In the rows, zero is written as 128.
Each path below is one point turned by a fixed rotation once a step. After each direction that follows a path, write how fast that rotation turns it, in degrees a step (0 if it stays still).
Each turn is a multiple of 5 degrees from 10 to 175, or 0.

[115 128 121 131 131 134 125 115 123 131 125 124 137 128 128 112 142 133
 132 124 131 140 130 138 120 127 131 125 136 123 132 119 128 117 129 125
 131 128 126 134 125 127 130 125 123 127 137 133 139 114 125 133 123 125
 128 124 116 133 139 128 129 131 130 129 129 134 131 135]
[118 130 124 132 128 134 125 111 123 130 124 125 139 127 129 113 139 138
 131 125 134 138 131 144 121 132 129 126 134 122 133 116 130 120 130 123
 130 130 129 128 125 130 131 127 119 127 127 134 135 115 124 128 125 128
 132 124 118 136 136 126 132 123 129 133 129 137 131 135]
[120 124 123 134 125 133 121 112 124 131 127 127 139 125 123 109 141 138
 132 128 131 137 130 140 122 135 129 125 135 121 135 121 129 120 131 123
 129 133 125 132 124 128 128 125 124 126 127 135 138 120 118 135 128 129
 133 128 120 131 138 127 131 128 132 137 132 134 126 137]
[118 123 121 133 126 132 121 113 125 127 127 124 136 124 127 112 139 133
 127 127 129 142 126 136 122 132 132 122 134 122 134 122 129 115 129 123
 128 134 125 129 126 126 130 125 125 127 133 133 136 117 121 133 123 131
 127 131 117 133 144 123 126 125 134 134 129 134 129 136]
[120 127 121 127 126 131 124 117 120 129 125 125 137 124 128 109 135 130
 129 126 131 140 129 138 120 129 135 124 136 126 133 121 130 118 131 121
 128 131 131 126 123 129 125 126 119 126 129 128 134 113 118 132 124 133
 129 124 118 138 141 122 131 124 129 137 128 133 130 136]
[116 128 119 130 125 132 126 118 119 132 126 124 139 127 127 108 140 134
 135 126 132 141 131 137 121 130 129 125 139 123 131 124 129 118 130 125
 129 127 129 132 121 126 127 124 121 124 136 131 138 117 119 133 126 125
 131 121 122 133 140 126 133 130 130 134 132 130 127 135]
[114 130 121 135 125 133 124 113 122 128 125 121 138 128 131 112 139 136
 129 126 134 142 128 137 124 131 126 126 137 122 132 121 131 119 129 127
 128 128 130 129 126 126 132 130 121 125 134 137 135 118 124 127 122 126
 131 124 121 133 142 123 130 125 133 133 131 136 130 136]
[119 127 122 135 125 134 122 115 121 130 127 125 136 127 123 110 137 136
 129 128 132 138 129 136 125 134 130 130 137 123 137 119 132 124 132 123
 125 131 132 129 127 130 132 131 119 125 125 136 136 119 120 134 124 131
 132 124 121 134 141 125 131 126 131 142 130 137 129 138]
[117 124 118 133 127 133 123 118 122 129 128 126 134 128 123 112 139 133
 130 127 127 139 128 136 123 132 131 125 136 124 137 122 130 119 132 121
 126 130 127 132 126 127 136 126 124 125 135 132 138 118 120 139 125 131
 127 127 122 131 147 128 127 129 133 138 131 133 127 138]
[117 128 120 130 128 130 125 116 119 126 126 123 134 127 129 112 136 131
 130 125 132 139 129 140 123 130 131 123 134 125 135 121 132 116 130 121
 128 128 129 123 124 130 137 125 120 126 134 129 133 114 122 133 123 133
 128 124 123 135 146 124 128 121 129 133 130 134 130 136]
[118 130 122 131 126 129 124 114 116 130 126 124 138 127 125 106 139 131
 134 126 137 136 132 138 124 131 128 126 136 124 132 125 132 119 129 124
 128 128 130 125 122 132 132 124 119 126 130 130 136 117 117 136 126 131
 134 122 126 132 141 125 133 127 127 136 133 131 125 135]
[114 129 122 136 128 132 120 113 120 129 126 120 136 127 126 108 142 130
 130 126 135 138 128 132 126 129 127 127 135 121 131 126 131 117 127 127
 128 128 127 130 127 129 134 128 123 127 136 136 138 119 122 135 121 128
 132 126 123 129 143 124 129 131 131 133 132 134 126 136]
[117 130 123 134 131 134 121 114 120 129 126 122 134 127 125 110 139 129
 126 125 135 137 127 134 124 127 131 130 134 124 134 119 132 121 130 123
 127 129 132 127 129 133 134 132 118 129 129 135 136 115 124 134 119 132
 131 124 119 135 142 125 129 128 128 136 128 138 131 137]
[118 127 122 131 132 134 123 117 120 132 127 127 135 129 120 109 141 131
 132 125 131 134 131 139 122 129 132 128 135 125 137 118 131 122 132 121
 129 128 128 132 127 133 134 126 120 127 131 131 139 116 121 141 125 130
 130 122 120 133 140 131 130 132 128 136 131 134 129 137]
[115 128 122 132 132 132 124 112 122 128 126 124 136 129 127 113 142 134
 132 124 132 136 131 143 122 130 128 122 133 122 134 119 131 116 129 123
 131 129 123 128 126 130 139 123 124 129 136 132 136 115 125 135 125 129
 129 126 121 132 142 129 127 126 129 128 131 134 129 135]
[119 129 126 132 129 130 121 109 121 128 125 124 138 125 126 109 140 132
 130 126 137 134 130 142 123 132 129 124 132 122 132 121 132 118 128 123
 130 132 127 124 124 134 133 125 120 130 125 132 134 116 120 132 125 133
 135 127 122 133 138 124 131 123 127 133 131 135 128 135]
[119 125 123 133 129 131 118 112 122 132 127 124 138 124 122 106 143 129
 130 127 133 136 129 134 123 131 132 125 134 121 131 124 130 117 128 124
 130 132 124 131 125 131 127 125 124 129 130 132 139 118 118 138 124 130
 133 129 119 130 139 125 130 132 129 134 131 133 125 136]
[116 127 122 131 132 133 121 114 124 129 125 122 136 125 128 111 141 128
 127 124 132 140 127 134 121 125 134 125 134 123 131 120 130 115 128 123
 130 131 127 130 127 129 129 128 122 130 135 132 137 113 124 133 119 129
 128 127 114 134 141 124 127 129 130 131 127 135 131 135]
[119 130 123 128 130 134 125 115 121 132 125 126 138 127 126 110 139 133
 132 124 133 138 131 140 119 127 133 128 136 124 133 116 130 121 131 122
 131 129 131 131 124 132 127 127 118 127 128 131 137 113 122 132 124 128
 131 121 116 137 135 128 133 128 127 134 128 135 131 135]
Speeds:
[127 129 128 129 128 128 125 131 128 129 128 128 127 126 128 128 129 130
 129 131 130 129 128 131 129 127 130 127 126 131 129 130 129 130 126 127
 129 130 131 129 130 129 128 128 129 128 127 127 129 128 128 127 128 128
 127 128 129 126 128 128 127 128 129 127 129 126 129 126] : 0
[129 126 127 128 129 129 126 130 129 128 129 128 126 127 126 128 128 126
 125 128 126 129 126 125 128 127 131 129 128 129 129 127 128 128 129 127
 127 129 128 129 130 128 127 129 129 129 128 128 129 128 128 130 126 130
 126 130 125 129 130 128 126 129 129 130 126 128 129 129] : 80
